In the rows, zero is written as 128.
Z: 3 groups of rows, each row roughly a mix of its group's hidden directions:
Z (77 x 13):
[[110 116  81 171 179 122 145 141 107  94 128 180 128]
 [153 135 149 105  98 101 156 113 137 172 144  57 110]
 [144 135 188 112  83 155  88 107 167 158 132 113 145]
 [111 130 117 153 191  99 164 125  92 130 177 100 113]
 [138 127 137 107 132 127 153 101 139 164 163  43 131]
 [ 90 132 111 112 133 149 182 131 122 148 158  64 161]
 [183 108  92 135 121 137 130 148 122  85 138 196 133]
 [121 144 137  96 152 127 151  90 126 148 149  44 121]
 [103 124  91 143 178 121 125 156  91  73 136 172 129]
 [167 125 122 119  76 105 167 113 157 173 108  86 110]
 [134 116 156  56  96 129  82 162 101 124 102 132 129]
 [156 129 146 118  80 124 152 102 163 186 113  81 119]
 [158 116  65 138 116  79 177 150 120 108 111 138 104]
 [129 145 121 141  79 116 142 167 109 132  77 184  96]
 [157 114  65 148 122  82 171 151 122 101 114 154 108]
 [168 101  89 107 132 130 118 160 104  76 129 184 134]
 [128 125 131 119 175 131 115  86 150 111 180  67 150]
 [109 142 196 108 126 168  77 109 138 147 149 108 149]
 [128 148  98 182 171 129 177  82 146 121 155 115 121]
 [130 146 145  80 144 131 144  90 122 145 145  48 119]
 [183 102 131 141 145 139  76  97 151 117 106 178 110]
 [127 141  91 197 166 128 171  96 147 113 148 145 124]
 [115 126 136 110 159 147 116  96 153 114 178  65 167]
 [129 133  91 202 160 127 172 102 152 122 154 138 129]
 [138 133 169 119 116 121  46 127 150  88 127 159 134]
 [126 102 152  62  94 123  84 174 105 136 109 119 138]
 [111 101 105 119 158 146 186 125 109 173 152  81 151]
 [ 91 175 174 161 124 133 133  84 153 165 112 107 111]
 [155 116  63 136 116  83 171 154 119 102 106 146 106]
 [149 116  61 136 124  83 177 152 113 106 107 139 104]
 [114 140 139 114 147 125 154  93 136 160 152  42 126]
 [118 121  92 114 146 165 174 108 139 142 153  62 156]
 [136 133  89 201 154 129 161 111 147 107 143 172 127]
 [130 120 116 179 111 129 115 156 137 110 110 212 132]
 [106 125 132 119 172 121 145 106 127 132 184  59 153]
 [ 94 145  99 124 112 156 201 134 125 152 137  82 150]
 [129 111 142 131 182 144 122  78 149 136 178  87 161]
 [ 83 158 106 104  84 136 173 168 116 124 126  84 142]
 [181 100 134 157 162 134  99  85 145 137 115 180 109]
 [144 113  94 138  89 145 125 134 159 117  67 187 136]
 [128 115 139 134 191 117 129  85 135 132 183  80 143]
 [126 135 101 174 165 125 178  89 149 139 165  87 128]
 [167 131 110  97  88  76 164 143 124 133 130  79 100]
 [153 136 163 100  82 123 136 108 152 176 130  68 120]
 [173  99 138 162 172 141 111  75 147 147 127 171 120]
 [132 166 176 167 124  93  93 107 145 102 130 176 108]
 [126 131 128  98 151 125 154  99 127 149 157  41 127]
 [128 136 122 133  80 116 139 174 104 137  77 183 100]
 [ 84 131 100 130 197 122 159 133  78 122 141 107 116]
 [122 133  89 142 155 131 203 108 120 153 145  81 121]
 [121  99 144 126 178 153 131  90 139 154 176  93 171]
 [142 134 160  94  72 150 119 107 162 173  98  92 131]
 [102 121  88 164 192 117 148 140  94  97 143 161 124]
 [151 133 169 117  85 134 131  98 164 185 129  81 127]
 [175 115 140 165 172 123 104  72 150 129 131 165 107]
 [120 153 152  93 143 130 144  85 128 153 141  49 117]
 [162 106 161 155 142 125  85 107 136 140 111 201 117]
 [134 117 160 114  91 141  66 154 133 118  99 185 140]
 [173  84  86  90 128 126 122 169 103  90 144 151 143]
 [109 126  88 118 136 152 196 126 122 153 143  70 145]
 [114 141 198 116 127 164  85 104 143 156 155 103 148]
 [116 157 146 101 152 130 149  80 128 148 141  52 115]
 [149 129 174 126  79 155 108  98 177 174 116 116 141]
 [164 129 139  90  52 127 121 128 162 146  91 110 125]
 [ 93 131 109 142 196 119 129 146  81  89 161 143 126]
 [115 115 132 113 166 152 130  95 146 132 178  68 170]
 [171 115 145 145 128 125  73 113 143 115 100 194 105]
 [ 67 154 180 131 109 124  92 132 129 153  80 136 118]
 [116 162 122 133  63 124 140 169 120 118  81 169 107]
 [146  92 169 132 130 133  75 134 123 147 111 198 136]
 [163 121 120 127  77 117 166 108 164 178  96  98 114]
 [120 106 160  64  95 122  94 161 113 156 119  86 138]
 [135 117 104 158 123 128 113 159 122  91 109 213 131]
 [186  90  82 135 122 131 137 157 125  95 153 173 142]
 [129 139 140 100 142 128 152  92 132 156 155  43 124]
 [154 114 167 139 127 143  63 109 152 121 116 189 137]
 [147 125 162 135 104 149  68 120 154 116 104 192 137]]

which group is each row in? (one row of each group first):
[143 143  99 201 149 134 165  99 152 113 145 166 123] => (14)
[108 122  94 149 173 122 120 155  97  72 137 181 132] => (40)
[120 147 167 117  90 109  62 156 134  90 114 164 127] => (24)

[134 114 157  77  85 130  78 170 109 126  97 156 132] => (14)
[ 63 130 121 128 188 176 128 115 100 138 105 131 137] => (40)
[180  89  82 110 127 130 128 163 111  87 146 168 141] => (14)
[ 96 144 190 101 136 173  79 112 128 144 142 105 148] => (40)
[ 99 141 191 109 135 176  82 106 135 152 141 108 149] => (40)
[ 92 132 115 143 199 116 159 125  84 130 162 101 117] => (40)
